In the rows, zero is written as 128.
R: several groups of rows, each row roughly a mix of its group's hidden directions; one row fits no group
R (137 x 10)
[[170 124 133 153  97 120  96 143 123  91]
 [128  87 118 130 112 163 112 100 144 167]
 [141 135 104 103 138 118  81 140 151  89]
 [148 120 119  84 112 123 143 139 170  95]
 [157 105 102 167 146 143 123  96 140 154]
 [129 126 147 134 147 142 164 102  81  98]
 [139 117 113 148 121 154 186 105 103 126]
 [141 141 159 142  86  85 133 127 124  98]
 [145 161 135 112  88  81 126 146 135 139]
 [162 133 132 105 134 116  93 131 178 149]
 [127  98 122 148 130 166 116  75 120 141]
 [147 134 145 182 107 155 158 123 143 138]
 [122 164 131 172 117 100 147 145 162 117]
 [ 92 145 144 144 153 128 153  86 141 156]
 [133 134  99 161 110 172 156 150 106 132]
 [108 130  87  91 154 112 112 137 119  92]
 [167 155 110 136 151  90 160 119 121 111]
 [110 102  88 136 167 166 128 122 136 144]
 [113 112 120 104 142 160  92 147  99  94]
 [108 120 103 146 127 175 113 162  99 112]
 [117  90 124 116 138 158 112  95 134 173]
 [168 117 121 130 103 158 113  87 156 121]
 [ 85 124 140 124 130 147 100 175 104 133]
 [134 105 144  82 163 165 113 126 112 133]
 [155  94 135 115  98 121 121 169 141  95]
 [105 112 137 120 127 152 171 113  81 113]
 [163 132 143 136 158 167  97  97 118 125]
 [139 104 109 128 146 165 105  93 137 165]
 [137  85 150 157 100 135 116  89 138 114]
 [130 148 100 145 131 147 155 171  90 115]
 [ 73 115 148 114 123 121 160 157 112 138]
 [116  96 112 126 140 174 128  94 111 159]
 [134  92 115 128 145 171 145 103 110 162]
 [158 115 144 101 127 140 131 147 177  94]
 [151 166 134 111 154  91 107 152 154 121]
 [163 122 104  99 126 141 100 104 147  90]
 [ 81 107 154 159 122 128 145 124 126 165]
 [133 104 146 148 131 119 186 129  94 118]
 [106 152 129  73 147 114 143 162 118 129]
 [123 166 126 143  83  82 135 135 132 119]
 [114 170 119 140  74 111 140 128 130 149]
 [140 162 131  88 135 105 124 175 146 126]
 [158 142 154 116  78  90 128 132 119 120]
 [134 134 138 183 112  79 135 125 138 128]
 [ 93  81 131 119 122 130 121 150 105 166]
 [122  93 124 129 126 171 105  92 129 161]
 [164 120 105 128 111 145 116 107 182 118]
 [163 138 138  99 125 141  85 136 167 144]
 [101  83 148 121 127 135 110  83 148 130]
 [117  97 160  96 149 168 115 118 129 154]
 [162 134 100  93 114 164 126 137 116  94]
 [ 74 113 119 160 128 145 140 161 112 131]
 [125 150 137 130 125 129 105  73  88 111]
 [104 139 120  81 135 160 118 119  91 107]
 [106 158 156 107 128 101 123 155 172 133]
 [135 131  97  96 139 143 152 122 182 138]
 [106  94 122 117 143 160  85 122 114  97]
 [114 152 116 169 149 119 127 174 101 132]
 [142 123 133 115 103 126  83 128 178 148]
 [123 142 115  90 111 131  93 171 151 112]
 [ 76 126 124 111 137 180 129 114 127 124]
 [ 97 113 114 136 117 147 173 117  86 115]
 [131 124  99 110 144 117 171 127 110  81]
 [ 91 101 145 106 151 133 144 129  83 108]
 [168 138 137 151 113  75 131 137 122 104]
 [116 123 173 139 126 128  91 116 134 174]
 [146 131  88  83 121 141 124 120 170 126]
 [ 93 129  87 132 150 177 134 118 124 137]
 [120 167 130 126 137  81 138 160 126  97]
 [154 133 106 168 109  78 137 138 142 120]
 [122 135  88 148 147 138 167 116  91 149]
 [136 139 152 136  79  79 128 123 118 111]
 [106 148 172 118 158 131 135 113 172 135]
 [113 133 120 119 119 170 101 177 102 123]
 [105 150 161 120 135 112 143  91  91 104]
 [134 114 134  95 130 136 158 118 186 112]
 [108 165  96 103 126  88 117 141 117 103]
 [ 95 124 129 152 126 103 172 130  93 105]
 [146  91 125 158 100 143 111  82 126 118]
 [142 161 130  97 143 119 158 147 166 100]
 [143 176 133 148  86 116 152 142 135 109]
 [142 118 113 161 102 133 113  69 132 125]
 [160 149 137  99 134 141  81 144 158 140]
 [167 138 105 126 149 151  91 129 155 156]
 [119 145 158 133 112  83 145 160 123  95]
 [141 113 126 110 172 171 118 122  99 152]
 [117 168 133  95 147 100 140 164 117 106]
 [102 134 125 130 134 152 161 128  73 104]
 [ 87 123 145 144 113 135 149 120  82  99]
 [104 135 118 101 154 130 115 121  92  80]
 [135 113 159 150 113 136 110  72 146 110]
 [159 104 133 146  94 133 106  91 139  96]
 [108  99 167 119 161 153 112 104 101 127]
 [ 89 164 125 120 119  91 123 109 150 156]
 [162  77 101 164 125 126 134 114 128 134]
 [ 79 106  97 139 148 161 129 114 144 141]
 [144 155  89 162 105 142 145 161 141 134]
 [ 98 154  91 137 123  98 142 133 131 171]
 [117 165  91 149 138 126 115 111 140 173]
 [167  98 103 162 156 146 134 117 105 129]
 [119 151 128 115 118 150 122 189  98 132]
 [155 129 142 104 139 129  86 141 165 161]
 [159 158 117 171 128 145 147 143  98 148]
 [117 130 147 162 103  88 155 144 119  95]
 [123  91 122 130 137 169 120  86 122 160]
 [128 114 123  65 112 125 139 119 150  98]
 [146 163 122 114 114  88 129 157 160 103]
 [161 149 129 110 117 129 112 112 177  94]
 [174 145 121  89 138 112 101 116 140 101]
 [124 102  89 117 160 106 111 121 104  92]
 [100 121 160 130 145 130 133 126  66 128]
 [102 138 127 128 129 113 146 107  63 124]
 [149 151 108 113 123 114 138 158 184 119]
 [106 162 125 115 133  94 125 180 118 146]
 [142  95 119  93 158 118 137 171 126 151]
 [153  80  78 140 141 127 124 119 124 142]
 [145 123 167  69 128 126 115 107 117 131]
 [104  94 118 103 152 174 117 108 109 129]
 [122 115 118 109 139 133 175 131 182 137]
 [144  94 127 143 183 164 128 124 125 129]
 [146 116 138 156 132 155 136  70 145 113]
 [179 137 137 116 105  91 121 132  94 124]
 [137  86 136 131 138 151 123 185 121 138]
 [152  82  81 150 139 119 125 114 113 123]
 [119  95 150  92 144 169 113 110 108 141]
 [157 122 115  91 122 139 107 117 174 155]
 [106 172 129 111 128 101 133 160 116  91]
 [127 137 155  99 149  68 143 118 134 128]
 [185 142 115 106 138 144 119 113 105 102]
 [169 121 113 111 100 151 146  88 152 122]
 [148 164 132 102 131 135 113  84 131  91]
 [143 146  95  79 124 132 133 113 168 116]
 [125 118 179  90 164 132 111 138 136 116]
 [135 116 145  84 145 112  84 105 139 105]
 [ 74 121 119 142 112 129 149 105  96 105]
 [137 174 112  85 142 120 140 136 160 113]
 [128 125 133  79 152 142 146 164 163 127]]

one row of each group, then the others: which group is each in?
[124 142 150  84 127 115 140 183 124 134]
<68>
[137 151 156 118  79  85 128 133 125 110]
<120>
[102 124 112 108 130 106 152 181 107 148]
<15>
[147 135 119 111 140 137  62 139 132 104]
<128>

[122 110 154  67 124 110 132 104 142 117]
<128>
[137 101 140 112 184 126 115 136 129  89]
<120>
[159 150 103  99 126 136  99 148 168 144]
<68>
[145 109 127 116 112 164  80  99 151 126]
<128>
[127 131 120 173 126 142 106  78 136 155]
<15>
[103 113  81  89 145 115 105 123 109 122]
<120>
[118  98 131 136 100 119  98 134  72 129]
<15>
[150 144  98  76 115 123 131 130 154 100]
<15>
[122 105 141 136 120 165 166 134  79 127]
<68>
[127  81  79 145 125 131 124 102 107 125]
<120>
[ 92 125 155 120 122  77 142 161 127 129]
<68>
[109 158 100 169  98  98 143 126 133 111]
<120>
